128 stands for zero in the data rows.
Here are some points, each followed by its number:
[144, 88, 144, 144, 132, 143, 100, 131, 137, 188, 141, 135, 147, 109, 191, 157, 135, 100, 162, 78, 120, 39, 186, 66, 96, 138, 66, 255, 139, 163, 74, 190] 0
[225, 72, 148, 107, 103, 147, 177, 119, 193, 134, 121, 187, 101, 76, 184, 52, 110, 97, 111, 117, 112, 105, 149, 146, 113, 73, 129, 123, 130, 181, 110, 189] 1
[187, 78, 132, 111, 134, 115, 174, 81, 136, 144, 148, 161, 132, 67, 180, 82, 135, 83, 97, 133, 149, 139, 150, 124, 109, 137, 120, 135, 150, 190, 217, 167] 2
[74, 104, 90, 96, 50, 161, 170, 122, 207, 106, 182, 140, 122, 124, 79, 221, 82, 103, 83, 100, 133, 112, 129, 104, 132, 102, 152, 91, 119, 179, 187, 135] 3
[190, 120, 152, 92, 79, 88, 158, 99, 78, 153, 129, 105, 145, 124, 184, 92, 92, 83, 131, 162, 131, 134, 179, 141, 116, 209, 120, 125, 140, 112, 164, 114] 4
[197, 206, 193, 93, 140, 155, 187, 95, 99, 129, 120, 105, 59, 133, 185, 141, 52, 162, 149, 142, 176, 149, 168, 115, 137, 147, 147, 96, 114, 119, 187, 108] 5
[119, 140, 112, 119, 88, 71, 169, 151, 53, 158, 202, 64, 164, 167, 54, 124, 101, 134, 30, 57, 208, 127, 25, 154, 99, 111, 125, 91, 89, 77, 137, 97] 6
[117, 96, 161, 137, 130, 93, 72, 159, 98, 219, 152, 138, 108, 74, 136, 122, 117, 115, 144, 145, 143, 29, 141, 150, 144, 255, 79, 194, 118, 59, 148, 130] 7
[76, 164, 100, 97, 105, 164, 127, 137, 130, 70, 139, 129, 154, 85, 124, 102, 214, 211, 127, 148, 119, 139, 122, 100, 195, 80, 66, 126, 68, 155, 45, 159] 8
[184, 77, 132, 194, 158, 136, 117, 101, 112, 192, 143, 85, 96, 101, 133, 84, 137, 107, 126, 124, 99, 133, 207, 86, 137, 138, 166, 172, 156, 243, 157, 108] 9
[114, 177, 155, 142, 137, 157, 114, 152, 134, 141, 106, 139, 89, 134, 137, 203, 94, 146, 98, 55, 187, 154, 134, 144, 129, 71, 199, 45, 151, 91, 102, 111] 10
[94, 187, 74, 148, 73, 133, 220, 135, 111, 129, 163, 128, 146, 161, 115, 164, 59, 137, 95, 97, 133, 178, 127, 146, 170, 44, 217, 142, 160, 56, 141, 88] 11
[75, 255, 189, 124, 115, 210, 182, 122, 90, 115, 98, 138, 67, 132, 77, 158, 130, 81, 159, 166, 106, 90, 192, 84, 92, 170, 180, 138, 134, 88, 106, 81] 12
[100, 151, 112, 159, 149, 68, 82, 131, 115, 96, 101, 87, 221, 121, 113, 107, 200, 123, 156, 193, 80, 206, 146, 71, 74, 154, 241, 113, 124, 167, 156, 114] 13
Which point above is nearest to each new point? Its number follows each.
[111, 123, 147, 148, 118, 118, 174, 113, 123, 131, 238, 120, 93, 114, 76, 118, 123, 143, 99, 188, 213, 136, 147, 102, 172, 65, 124, 165, 133, 139, 16, 134] 8
[183, 138, 104, 96, 152, 92, 164, 138, 102, 174, 131, 160, 99, 152, 105, 87, 105, 116, 76, 109, 121, 168, 54, 137, 107, 84, 153, 197, 122, 101, 167, 168] 2
[107, 90, 133, 136, 128, 97, 62, 157, 95, 216, 140, 136, 88, 70, 140, 123, 106, 109, 127, 130, 138, 27, 136, 153, 127, 226, 68, 176, 105, 16, 162, 114] 7
[192, 86, 140, 68, 114, 60, 193, 114, 113, 163, 67, 117, 129, 135, 173, 121, 112, 90, 77, 161, 83, 105, 152, 122, 137, 152, 109, 125, 95, 129, 142, 102] 4
[103, 111, 164, 131, 114, 99, 87, 174, 135, 140, 155, 106, 46, 91, 193, 123, 123, 135, 92, 64, 95, 124, 140, 105, 172, 99, 145, 158, 104, 79, 62, 161] 10
[79, 91, 83, 112, 87, 209, 144, 125, 215, 121, 123, 132, 62, 139, 93, 189, 94, 147, 143, 130, 149, 128, 141, 151, 255, 125, 151, 68, 86, 184, 164, 148] 3
[77, 98, 83, 110, 73, 207, 146, 144, 218, 133, 114, 127, 69, 145, 97, 192, 96, 123, 131, 122, 133, 130, 151, 143, 240, 120, 139, 81, 100, 184, 175, 112] 3
[106, 123, 153, 145, 119, 106, 119, 184, 124, 133, 158, 108, 72, 92, 193, 124, 106, 155, 81, 76, 108, 102, 129, 86, 159, 92, 152, 163, 111, 87, 59, 135] 10
[50, 89, 55, 127, 79, 132, 221, 126, 196, 100, 156, 152, 145, 134, 115, 209, 79, 116, 132, 124, 127, 127, 130, 97, 135, 103, 147, 68, 96, 208, 182, 155] 3
[121, 137, 135, 91, 137, 140, 132, 135, 123, 51, 167, 154, 135, 140, 91, 118, 130, 152, 145, 155, 169, 143, 113, 151, 156, 108, 20, 92, 95, 110, 37, 140] 8
[97, 178, 96, 152, 178, 66, 142, 61, 64, 87, 125, 107, 141, 125, 81, 208, 105, 77, 117, 23, 128, 78, 98, 140, 127, 186, 156, 149, 196, 115, 91, 161] 10
[136, 147, 137, 150, 125, 96, 149, 149, 44, 153, 184, 164, 109, 154, 173, 95, 97, 127, 183, 129, 127, 225, 130, 120, 234, 182, 176, 201, 110, 127, 99, 174] 4
[108, 109, 62, 85, 49, 184, 191, 95, 173, 102, 160, 148, 183, 162, 64, 202, 26, 153, 132, 102, 132, 157, 112, 101, 117, 111, 119, 118, 128, 156, 191, 149] 3
[126, 109, 80, 107, 145, 185, 70, 79, 195, 138, 109, 92, 167, 124, 163, 106, 125, 106, 111, 199, 113, 182, 104, 103, 97, 85, 158, 207, 90, 112, 132, 79] 13
[189, 69, 157, 81, 130, 67, 197, 135, 118, 164, 64, 116, 142, 147, 161, 103, 113, 74, 76, 170, 73, 126, 162, 132, 135, 139, 89, 106, 94, 151, 117, 94] 4
[187, 166, 70, 35, 71, 141, 75, 36, 108, 98, 88, 143, 75, 108, 172, 108, 157, 137, 77, 92, 67, 138, 82, 63, 103, 153, 133, 120, 162, 163, 156, 179] 2
[71, 154, 105, 96, 113, 146, 131, 156, 137, 81, 124, 128, 144, 72, 128, 100, 228, 209, 129, 153, 107, 132, 129, 91, 191, 68, 60, 131, 64, 173, 36, 177] 8
[54, 185, 95, 162, 125, 162, 102, 140, 100, 107, 136, 105, 129, 119, 130, 196, 88, 120, 88, 55, 184, 124, 112, 178, 86, 95, 141, 107, 148, 41, 147, 85] 10
[39, 115, 96, 115, 58, 187, 158, 69, 89, 155, 210, 197, 126, 141, 111, 249, 97, 59, 127, 135, 213, 129, 108, 119, 182, 196, 160, 136, 71, 158, 146, 164] 3
[86, 132, 141, 173, 146, 89, 68, 87, 127, 104, 78, 85, 221, 167, 116, 126, 220, 123, 168, 210, 91, 185, 140, 87, 67, 115, 255, 103, 122, 169, 138, 120] 13
[104, 93, 148, 128, 255, 130, 53, 97, 145, 83, 20, 117, 147, 170, 139, 131, 161, 159, 170, 180, 100, 146, 130, 136, 107, 152, 109, 75, 101, 63, 142, 68] 13
